128 stands for zero in the data rows.
Here are some numbered points:
[185 107 102 147  74 162  58 112 127 214 120 166 141 139 197  97 146 180
 140  67 110  91 155 156 113 203  92  77  90 184  88  85 101 127 170  89
  82 112 147  86  65 150 165  57 183  67 119 200 148 143 164 184 125 123
 111 158  48 128 101 139  34 135  92   0] 0
[184 118 100 130 136 112 111 154 192  67 104  91 140 122 146  62 132 116
 218 105  80 124 144 109 176 148 181 116 108 185 108  38 157 101 100 147
 141 140 128 176 134  91 162  86 133 135 160 169 176  84 108 152 136 127
 143 133 230 150 117 121 237 101 137 132] 1
[146 121 136 152 122 145 149 124 102 154 167 139 120 149 140 139 111 103
 157  50 133 135 171 101 108 109 134 159 145 151 157 102 110 167 154  95
 180  91 143 100 131 157 156  91 166  81  63 112 142 135 143 133 133 112
 104 129 153  73 149 103 125 161 115  68] 2
[123 169  61  94 158 164  47  72 210 175  68  79  92 210 172 111 163  84
  82 144 124  77  43 101 117 129  85  57 160  22  75 132 140  95  53 160
 118 155  76 142  63 205 117 145 191 147 190 220 174 173 185 121  56 186
 132  76 139 188  83  70 207 142  86 155] 3
[118  69 126 171  78 124 137 165 126  91 103  95 168  75 127  93  99 175
 195 242 143 152 119 213 155 125 160  90  87 146  84  94 227  62  79 171
  89 117  82 139 100 142 112 190  99 131 232 129 153 153 111 121 124 153
 187 158 137 229  73 169  89  92 103 124] 4
[108  73  52  86 182 104 229 187 150 108 209  47 188  90  44 210 200  90
 179 189 107  76 222 177  42 139   8 154  38  85 203 156 141  23  99 188
 208 187 139  90 141 102  65  82 154 119 129 200  38 149  71  66 150 240
 113 149 175  23 174 102 107 150 103 172] 5
[131 113 112 143 109  97 174 106 102 108 137 108 142 108 136 131 123 125
 122 140 153 138 172 161 141  85 138 118 133 134 151 156 163 133 150 145
 123 133 108 111 150 146 118 163 100 130 146  96 135 147 112 109 127 161
 154 156 131 130 135 125 156 139 115 119] 6
[119  98 131 108 133 125 174 111 131 146 114 121 162  72  57 157 120 166
 118 164 108 123  90 182 140  94 144 121  36 163 159 173 133 109 135  99
 191 138  95 146 135 119 156 115 110  91 100 100 152 139 125 154 139 173
 172 100 142 146 181  93 104  76 133 108] 7
[164 114 149 124 147 123 158 115  96 144 105 116  91 103  90 139 134 107
 148 109  65 135 140  99 149 106 132 123  55 194 155 121 162 147 160  79
 154 145  96 138 174 145 158 126 139  74  83 124 134 132  97 130 124 155
 193  75 159 113 163 113 122 169 184 129] 8
[119 160 132 118 157 109 150 135 144 114 125 113 142 127 109 143 118 115
 163 120 159 126 122 112 130 111 131 149 150  94 128 141  99 123 113 115
 192 130 157 104 142  88 104 109 121 158  95 119 107 116 112 113 123 156
 118 127 147 102 130 103 180 117 120 143] 9
[119 169 143 129 144  95 173 125 166 123 122 160 110 146  50 141 183 150
 100 146  72 105 135  60 137 103 114 122  91 143 142 150 149 151  87 144
  75 174  80 219 176 126 190 198  88 114 106  92 139 156 139 137 150 112
 134 100 194 165 150 128 141 110 141 154] 10
[ 75 156  82 161  37 186 106 111 133 157 179 203 146  99 132 233 149 255
 159 246 206  48 161 243 198 252 103 167 137  42 178 103 109  62 105  96
  63  64  91 174  52  80 156 117 158  74 105 164 166 238 164 217 101  76
  78 152  75 201  80 193   0  86 103 103] 11
[118  37  76 169 103 121 117 121  86  90 111 136 138 113 109 131 121 139
 159 172 144 139 177 210 166 162 152  35  62 135 144 140 204 118 132  66
 136 168 121 105 110 121  74 116 106  80 169 126 147 136 130 108 184 113
 127 155 104 130 102 140  71 144  54 101] 12
[158 115  84 123 132 135  68 123 207 123 100 131 159 118 138  87 170 139
 115  78 102 193 108  82 138 115 154  60  83 131 104  76 101 123 127 101
 173 135 186 101  88 165 145 164 144 147 150 161 105 120 121 139 123 153
 128 100 181 135 153 160 176 106 143 154] 13
[112 143 138  94 126 109 149 156 140 162 140 142 121 123 115 166 141 142
 139 107 110 113 102  90 121 108 119 155 153 149 117 153 119 118 101 142
 117 107  88 167 139 124 162  97  94 115 114 124 110 118 155 134  99 141
 143 107 141 139 134 124 150 138 115 141] 14
[ 86 170  92 112 100 163 149 169 165  82 194 116  98 165 110 196 145 165
 146 118 170  99 168 127 140 174  39 181 156  89 128  90  56  96 138 177
 123 106 137 125  65 139 164 140 189 112  50 170 113 201 126 159 147  37
  12 196 145 102 164 175  50 124  92 136] 15
[ 76  93 120 154 128 146 104 119  83 117 108 145 100 141 152 120 137  88
 127 123 135 159 123  60 168 122 136 117 154 101 102 119 145 137  83  89
 141 105  73 104 133 141  62 184  94 119 151  72 153  89 119 104 144 112
 136 107 151 119 126 130 156 200  91 114] 16
[145 177 182 149 153 146 159 117 103  58  65  72  89 146 190 141  38 103
  83 122 149 132  15 117 251 133 148 124 235 144  61 147 195 198 100 192
 109 142  89 170 155 148  74 198 133 140 153  74 146 140 173  74 143  86
 109 126 128 156  98 136 203 165 130 171] 17
[136 157 142 144 130 144 149 197 144  95 179 121 165 120 112 141 124 147
 188 130 119 148 118 113 140 158 167 163 185 171 131 100  93 136  79 155
 127  95 184 161 120  92 165 139  97 134  85 102 132 150 115 142 140  49
  93 149 191 149 131 165 139  83 111 114] 18
[127  87 122 184 107 110 189  80  89 192  95 135 175 116  21 218 114 185
 116 156 103 143 100 167 126  90 120 107  19 181 163 231 174 145 171  77
 211 163  83 139 163 148 181 125  98  55  32  38 143 158 163 201 165 224
 191 134 156 134 193  40 108  51 120  54] 19
Which two points above are nearest to each new point by angle, seen from the average point of the numbered points? Their numbers follow each, smallest number first.
[159 121 107 131 104 114 104 116 117 167 133 183 140 167 102 105 150 156
 118 120 137 119 136 118  93 132  87 121 150 118 108 146  99 126 132 116
  96 139 129 107 129 144 135  56 115 133 124 167 104 147 160 129 120 133
 124 135  95 134 107 125 108 113  99  93] 0 14
[120 105 132 168  95  90 145 127 106 105 140 133 130 124 115 133 132 111
 161 161 104  88 164 181 134 155 122  96 127 131 157 115 182 111 118 129
  94 158 130 119 166 107  92 117 110 137 134 122 123 124 130 105 122 113
 113 139 101 163  89 156  86 165  98 142] 4 12
[124 124 151 134 143 159 141 131 118  88 100  95  88 120 119 130  97 101
 139 137 141 159  98 116 145 137 159 160 148 153 132 118 152 133 115 165
  99 115 138 123 131 153 121 185 101 131 158 122 162 130 117 100 109  97
 119 135 158 122 113 155 152 139 145 157] 16 17
[144 132 196  62 122 165 114 125  62  93  49 135  68 111 170 127  45 117
  87 100 156 173 155 135 124  62 164 185 132 148 113 118  98  97 121  66
  80 167 108 147 165 180  93 161 176 139  98 156 146 111  93 111 144 171
 138 129  44 156  77 223 142 142 152 124] 16 17
[123 134 120 101 121 114 115 132 144 124 104 107 124 121 104 137 136 145
 129 133 114 112 143 127 114 118 104 130 102 120 125 142  94 126 165 139
 129 120 122 124 149 103 111 105 109 114 149 144 134 114 104 171 125 135
 149 131  86 102 130  95 113 126 165 144] 9 14
[142 103 114 123 108 142 131 129 122 157 164 181 132 140 144  87 141 110
 134 112 148 133 160 112  97 123 148 150 151  99 178 135 107 124 102 124
 127  94 105  94 126  94  84  68  80 118 166 150 140 125 132  94 132 107
 126 102 184 137 147 164 112 160 110 114] 2 16
[131 138 129 112 141 130 160 132 152 115 128 111 111 147 132 133 154  80
  92 104 114 116 162 111 111 107  96 114  88 141 121 128 140 125 140 141
 134 169 130 103 140 167 162 151 178 141 115 169 106 149 121 116 127 164
 149 124 117 107 130 118 130 150 138 150] 5 8
[ 85 150 127 166 122  84 132 138 177  79 115 102 126 126  63 142 152 127
 119 210 143 106 101 195 134 102  86 124 131 112  95 112 138 129 129 147
 125 171 174 106 164 135 126 105 159 197 107 168  36 179 110 167 113 128
  83 206 114 152  97 164 111 113 117 144] 5 15
[100  36 194 134  49 255 255 135  84  18 170  76 169   0 158 166   0 255
 240 216 123 255  37 155 196 183 255 255  57 255 229   0  87   0 126 128
 235  14  63 229  71  76 131 221 142  76  31   0 157 139 115  65 160  13
  25 195 255 235 255 255   0  56 250  88] 4 18
[147 187 173 130 182  47 142 131 120 102 105 120 118 155 128  98 118 101
  64  98  93 132  81 166 158  70 146 127 111 139 120 202 168 174 104 168
 164 168 152 132 163 110 133 117  92 121 173 107 134 165 123 136  85 127
 148 130 104 124 148 144 185 113 164 216] 6 17
[207 135 150 133 114 133 142  97 126 139  97  62 134  93 173  77  84 120
 149 138 138 141  90 169 128 125 162 174 170 184 112 113 164  99 124 151
 127 125 116 156 151 181 188  82 175  90  99 150 178 130 167 102 130 176
 126 136 150 127  97 110 148  84 120  98] 1 17
[117 157 137 136 130 106 145 123 144 133 135 141 134 128 107 127 142 134
 115 126  89 104 135  92 144 118 127 126 125 147 139 136 135 143 107 138
 112 142  86 164 141 130 161 148 107 109 122 118 126 138 144 131 103 120
 144 127 163 134 132 125 130 122 119 133] 10 14
[ 98 215 122  76 160 140  96 144 164  79 114  99  71 175 124 165 145 107
  99 118 141  34 122 161 152 227  53 124 166  88  63 144 106 174 110 132
  85 196 140 119  99  64  28 113 162 184 132 147  92 111 110 143 100  35
  88 126   7  87  72 110 115 190 101 105] 15 17
[137 135 139  91 111 163 134  70 125 135  96 125  84 140 135 159 145 110
  80 150 100 101 142  79 134 144  61  69  59 141 151 107 187 115 107 123
  93 160  35 174  59 239 155 156 172 109  91 208 169 208 179  69 105 118
 129  98 122 136 107 152 113 162 101 150] 3 10
[111 123 102 122 141 128 147 106 139 129 116 102 122 133 132 129 115 131
 150 141 127 134  69 113 162 134 151 129 122 105 126 154 172 121  90 135
 170  91  85 137 113 134 148 143 138  99 140  98 149 127 145 142 138 141
 121 107 167 116 152 125 161 145 144 150] 16 17
[143  90  12 192 142 105 143  93 121 164 205  70 168 163 134 112 135 123
 176  89 132  79 180 106 123 192 137  55 161  88 160 209 218 200 119 119
 155  72 115 134  67 113 156 155 108  85 109  89 179 139 145 157 159 121
 110  98 167  23 146  54 163 162  51  97] 2 16
[ 87  78 141 160 111  72 131 147  96 168  98 170 106 116  75 125 179  99
 141 123  38 144 146 134 105 115 136 119  67 148 158 112 201 111 177  92
 147 151 101 121 170 147 183 123 116 126 127 168 113 151 123 155 120 193
 180 127 139 178 123 131 105 139 153 174] 8 19
[135 108 133 133 110 112 136 101 103 150 170 169 151 128 156 107 128 116
 151 115 131 135 152 130  90 131 150 132 149  84 173 135 129 140 126 111
 138  79 123 104 121  98 106  96 118 150 133 114 143 125 138 110 119 147
 110 113 181 103 142 139 119 161  92 121] 2 9
[167 124  79 106 124 176 111 101 134 189 176 138 158 119 104 130 152 147
 176 158 138  66 106  89 109 205 129 105  77 175  91 116 147 121 108  96
 118 106 107 123  96 116 225 104 166  83 115 129 125  79 164 155 122 142
 134  57 165  84 172  87  97 151 124  71] 0 2
[125 179 136  80 138  72  95 165 151 110 143 109  70 146 137 190 162 110
 120 124 163  33 132 138 144 198  40 114 156 103  99 163  86 175 115 141
  88 208 152 137 122  76  62 109 144 182 128 151  78 112 109 113 132  64
  68 166  15  83  97  94 122 161 111 145] 9 15
[107 132 122 142 116 155 145 154 156  61 155 117 135 133  99 167 125 131
 140 140 164 131 177 132 163 149  62 152 142 115 119 114  80 118 137 181
 137 121 151 113  92 128 125 116 176 100  76 142 111 174 106 131 151  43
  77 167 131  68 175 138  87 129 124 111] 15 18
[ 98 138 106  85 158 194 111  94 183 195 165 156 150 125 127 123 189 146
  27 118 148 136  93  76  66 107  95 154  76 102 170 135  24  83 139 186
 113 108 117 117  68 138 156 162 142 166 169  62 128  87 123 146 134 171
 167  80 144  86 233  43 129 103 155 137] 13 14
[137 122 112 130 132 126 144 110 123 137 130 127 113 124 109 105 133  94
 145 127 140 135 101 115 137 137 155 127 150 106 119 104 169 129 106 133
 141 134 125 148 143 152 146 119 151 134  90 154 126 142 156 107 133 137
 100 105 162 142 108 119 140 149 151 132] 3 17
[157  92 146 187  98  29 116 142  37 153 115 217 136 220 143  33 167  39
 106  62 110 131 250  80 109 158 148  95 172 113 219 125 216 200 103  99
  73 158  92 144 154 172 172 153 118 166  71 174 145 187 175  58 156 125
 145  73 171 191  48 178 135 167  67 121] 10 16
[117 149 130 158 135 161  72  98 161 147 142 170 139 163 139 129 148 151
 135 109  83  97 124 103 111 180 137  93 130 150 100 134 119 166 134 118
  78  93 133 130  97 106 116 140 112 104 173 134 154  79 131 162 123  57
 121 139 109 131 116 126 112 114 139 125] 0 16
[176 143 137 122 185 139 190 170 210 126 193   0 149  59 217 148  81 151
 155 153 142  15   0 255 200 210 161 107 117 220 120 197 200 146 110 156
 193 155 220 196 171 106 192 146 179 110 160  99 112  76 120 219 108 108
 154 111  99  69 162  39 224 103 171 142] 1 17
[110 172 143 116 131 149 102 136 124 154 147 146 116 129 114 135 161 129
  82 140 134  99 158 105 115 141  73 160 141  85 124 169  68 132 126 125
  89 149 102 124 104 122 123 112 135 128 105 115 120 147 138 123 106  98
 116 129  81  86 143  90 106 128 106  97] 14 15
[107 120 116 139 115 124 149 159 152 114 118  96 140 124 123 139 151 148
 123 164 106 115 106 161 135 124 115  86 105 144  85 147 174 119 128 143
 131 157 141 135 146 124 169 119 137 125 138 138 106 140 113 151 117 148
 139 138  93 158 100 120 131 125 132 124] 3 4
[ 88 107 128 208  57  68 143 164 107 113  76 178 162 180 130  96 132 134
 125 135  55  67 101 175 210 136 137 103 171 156  25 129 198 171 182 102
 196  98 191  96 158 104 156   8 102  87 138 158 110  93 141 172  79  68
 155 153 130 144 106 148 154 130 107 109] 0 1
[170 163 180 130 200  77 138 150 159 103 183 104 170 146 150 120  83  96
 159 104 112 115 170 115  61 142 137 190 162 226 131 141 122 131 103 207
  99 140 184 110 129  78 139 101 135 168  92  94 105 126  99  88 160  84
  71 129 129  55 120 117 129 147 130 183] 9 18
[ 94 113 101 149 107 180 155  97  99 155 141 154 153 119 106 144 140 171
 157 179 153  96 130 161 138 178 102 146 156  91 126 132 122  80 121 132
 110  97  89 142  92  97 141  92 130  93 116 137 137 133 147 137 109  79
 107 157 123 159 122 156  67  95 111 107] 11 15
[105 141  81 165 125 163 108  66 117 195 105 186 106 125  74 176 153 242
 144  80  78  54  97 119 136 250 149  67  47 176 145 160 171 181 154   8
 137 118  83 165 134  60 174 167 146  28 103 145 135 127 146 211 130 118
 145  93  93 142 105 115  33  99 113  97] 0 19
